The rows of Z fall into a few groups, which share some directions, and each row is roughly a mix of its group's hidden directions, except some rows that fit no group.
Z, 131 rows:
[[ 14   2  39  -8   9 -10  25  38 -33  39]
 [  4   2 -11  30   7  -3  61 -15 -21 -34]
 [ 31  51   8  20 -36   6  -9 -13 -28 -17]
 [ 20 -20 -52 -29  15   5  14  -2  21 -37]
 [ -7 -15 -20 -14  34  -2 -10 -11  66  -5]
 [ 14  -1  11  62   6 -40 -10  26   5  11]
 [  8  54   1  26  22   1  11  14  40 -23]
 [ 33 -34 -22 -14  14 -47  11 -20 -14 -26]
 [ 47 -20 -16 -20  -5  -4  23  -5 -51 -13]
 [-15  10  24  36 -49  10   0  10 -21  37]
 [ 15  -5  49  -1  42   5   9  12 -39  20]
 [ 35 -38 -23 -30   5   6 -10 -25  -5 -42]
 [-22   6  49  42  -4 -15  16  25   2 -30]
 [-11  14 -57  20  16 -17  -8  18 -25  34]
 [-25 -15 -57  -7  13  40 -14 -13 -19   6]
 [ -8   4 -23  40 -51  -4  26   4   4  32]
 [ -2  -4 -48 -37  27   9 -27  -2  36  13]
 [ 23 -12 -39   7   4 -48 -35  14  25  -9]
 [ 16  32  39  34 -13   8 -39 -30   4   7]
 [-52   1  19  -4  15 -23 -16  22  42 -16]
 [ 23 -29  24 -23 -24 -45   0  10  29 -26]
 [-47  20  -2 -56  -8  -7   2   4  27  -3]
 [-14 -16   2  28  -1  -2 -33 -29   6  58]
 [ 22   0   8  40 -23 -53  16  22  14  15]
 [-29  14  -3  29   7  18  -5 -13  57 -32]
 [ -4  23   9  30  12  42  26  -1 -22  46]
 [-36   6  -5 -18 -26  35 -52  -7  -8 -17]
 [-47  22  -5  26 -10 -13   4 -39  36 -11]
 [-31  15  17  41  26   4 -11   8 -19  48]
 [-13 -16  17 -14  -4  -7 -25  -6  19 -68]
 [ 23 -37 -11 -52  15  35 -21  -5  -4   1]
 [-24  -3  62 -16 -22 -15   9 -24  13  21]
 [  0 -26  20  22  15 -47  35  18  33   5]
 [  3 -43 -17  18  -4   6 -41 -48  -6  -9]
 [ 37 -30 -18 -23  39 -27  24 -18 -19   6]
 [ -5  27 -19  13  65  30   7 -13   2  -6]
 [-32  -2  -9  46   9  22 -45  30  -4   1]
 [ 12 -21 -23  37  18  13  27  -4   8 -53]
 [  6  59 -13  -4   0  27  45 -12   4   6]
 [  2  52  17  47   1   7  23  11  -9  25]
 [ 12  48 -24  17 -48  -3  22   4  -8 -20]
 [ 10 -26  53  13  11  -4 -10 -16  39  30]
 [ 43 -22 -39 -20   5  30 -24   4 -29  -7]
 [  3   6  29  -5  23 -10  44  54  13  -7]
 [  4  23   8  47  -4  35   6  -4  -1 -50]
 [  6 -30  22 -52   0  30  20  -6 -19  29]
 [ -5  64   5  -9 -42   4   3  -5   4 -25]
 [ -3  20  -9  -5 -14 -15 -34 -41 -37  39]
 [-16  -6  11  18  11 -18  41  -4  39 -47]
 [ 14 -14  34 -37 -27 -14 -46 -19   7 -17]
 [ 10  10  10 -32  16  59 -19 -24  21 -16]
 [ 24   4  38  -8  28  14  28  42  -5  31]
 [-38  -7  17  35   4 -15  17  26  34 -35]
 [ 18  22  23  19 -17 -15  20   8 -17  60]
 [ 29 -17 -33   9  27 -30  19 -15 -38  26]
 [-12 -38  35  11  -6 -42  -9   2  41 -12]
 [ 19  -9   7  31  32 -36  47   9  22   9]
 [-39   2  -1  30   7   9 -45  -7 -12 -44]
 [-15 -29   1  35  26 -41 -20   9   0  39]
 [  3   8 -15 -24 -12  36 -26 -10 -14 -58]
 [ 49 -21 -25  -5 -36 -22  31 -18  -9   5]
 [ 37  25 -25   3 -16  25  43  24  23 -14]
 [-23   7  16  71 -19  14   7   4   7  -9]
 [ 15 -45  -8   5   1 -19  45  16   8 -41]
 [ 14 -30 -28 -36  24  14  24 -24 -18  34]
 [-21  17 -26  47   8  40 -29  13   4 -19]
 [-47  37 -31   2   3  -9  19 -14  32  20]
 [ 13  -8  -5  33  -3 -27 -36 -23 -51  13]
 [-28 -19  18 -30  29  39 -20  -4  40  -1]
 [  1 -42  22  33   3  -4  -2 -47  13 -30]
 [-46  -6   2  39  12  15 -48   0 -10  12]
 [-18 -25   7  18  48   8 -53   0  -8 -10]
 [-19 -13  44 -34  -8   3  22  -9  47  15]
 [ 26  -3 -36 -13   7  -8  25 -28 -46 -30]
 [ 33  -1  11 -32  35  15  41   0 -16  32]
 [-10  41 -19 -19  -9  28 -25 -29  39  18]
 [  1 -15   5 -61 -19  28  15 -12  18 -29]
 [ 12  38  -7 -53 -34 -12 -12  21 -14  12]
 [ 19   0  32   3  -8  55  21 -28 -28 -12]
 [  7  29 -19 -31   5   4  18  10 -24  58]
 [-42 -23   7  25 -22   9 -45   3 -25  23]
 [-12 -33 -18 -43  30  20 -26  -7  18 -30]
 [-14  19  30 -12   6 -19  15  63   2  22]
 [ -7  -4  34  -1 -35   6  -1  27   9  57]
 [ -8 -56   9  -6  -5 -35 -29   2  23  26]
 [ 39 -12 -16  -6  37 -23  29 -14 -42   5]
 [ 26  25  36  16  -9 -10 -21  -6  51  22]
 [  2  -8  -1 -23 -58  24  -7   6 -43  14]
 [ 46 -16 -23   8  38  -3  27 -19   5 -33]
 [ 16  31   6  31  -2  15 -19 -26 -18  54]
 [-22  10 -26   1  16  44  25  12 -48 -12]
 [-41   1  18 -14   7  52 -24   2  34   1]
 [ 32  28  33  22  16   2  22 -39  32  -3]
 [-26   0  24  57 -40   9   3  10  -5  17]
 [ 15   9  24  15  31  42 -32 -18  26  28]
 [ 35   8  58  13  -2  29  15 -21  10 -17]
 [-36  20 -31 -29  -4  -3  18  -5  -9  52]
 [-19  26  31  -3 -29 -34   2  31 -35  22]
 [  6   8   6  10 -62 -36  -2  20  27 -11]
 [-13  22 -14 -35  18  25 -38  -9   5 -46]
 [-14 -13 -56 -18  20  25  -1 -39  -3 -16]
 [ 22 -53 -39  -3  31  11 -14  18 -11 -12]
 [ -8  35  -2  54  11   9  32  11  -6  33]
 [ 19 -11 -36 -13  44   2  29   0   8 -42]
 [-47   3  31  26 -16  -4 -40  -2  21  21]
 [-14  -4  38  13  -2 -30  44 -22  29 -26]
 [ 33 -16 -14 -17  37  -8  30 -18 -45   9]
 [  9  25 -16 -59 -18  -4 -17  -9   9  38]
 [-11  41 -35 -12  27  37 -12  17  27  16]
 [  5  21 -39 -36  13  41 -24 -15 -25 -13]
 [ 15  -9   7 -21 -19  14   9  -2 -12 -71]
 [ 39   4  -8 -22  51  -5  39 -13  -9 -12]
 [-18  13  -4  58  11  29 -30 -27  10  -1]
 [ -5  15  19 -24 -33   7  58  14  21 -18]
 [  5  -9 -16  -4  16 -35 -65 -13  17   3]
 [ -6  -9  17   0  -2  14  18 -36 -25  62]
 [-33  61 -17 -10  -7  -2  22  10  15  24]
 [ -1  19  17 -34  -8 -28  48 -26  33   2]
 [  6 -50  15  23  24  17 -13 -13 -40 -22]
 [  5 -17   5 -39  37 -47  11  10  32  -2]
 [ -5   5 -64 -35 -19 -22  -1 -15 -12  -8]
 [-56   9 -25   3  19  26 -28   4  16 -26]
 [-20  -9  29  56  11   0  12  30  -4 -32]
 [  7 -22  -6  -9  39  37  -3  -9  37  40]
 [-27 -19  -2  24 -30 -32 -44   4  26 -21]
 [ 33 -11  20  28 -19  -6   0   5 -23 -58]
 [  7  15  46  23  19  14  52   2  21 -10]
 [ -3  49  20  48  13   8   1  20 -28   4]
 [  7  32  31 -14  20  26  15  37  40  14]
 [ 33  -9  18  -6   3   3 -21   5  56 -39]
 [  9 -24 -46  -5 -28 -33  -1 -25 -22 -29]]
One row of each group comes first, with its name. Which group is each row after those in?
[  7  51   2 -10  18  17 -38 -23 -10  34]	P
[  2  41  23  45  11 -18 -12  21   6 -36]	K
[ -6   1  18   1  11   0 -63 -38 -28  -1]	G
[ 25   3  18  -5 -11   3  16   7  22 -69]	B

[-36  43  -2  19 -18  36  10  28 -16 -17]	P
[ 20  13 -22 -27  16  32 -16  20 -14  53]	B
[ -4  -2  13 -37  26 -33   9  19  34 -43]	P
[ -9  18 -13 -39 -40  43  17  -8  23 -17]	K
[  2 -27  23 -12 -37 -10   1  17  -7  59]	K
[ 19 -12 -23  -6  31 -25  12  -1  50  36]	K
[ 48   9  16  12  -1 -21  55  15  -7  -8]	P
[-24   2  14 -51  -4 -27 -22  13   6  43]	P
[-17  37  -6  31  45  36  -2   3   0  26]	K
[  6  -4  -4  20  33  20  22  63  -7 -13]	B
[-32  22  12 -17   9  62  -7  -1  22 -14]	K
[ 10  30 -15 -21  26  40  30 -18 -20 -34]	K
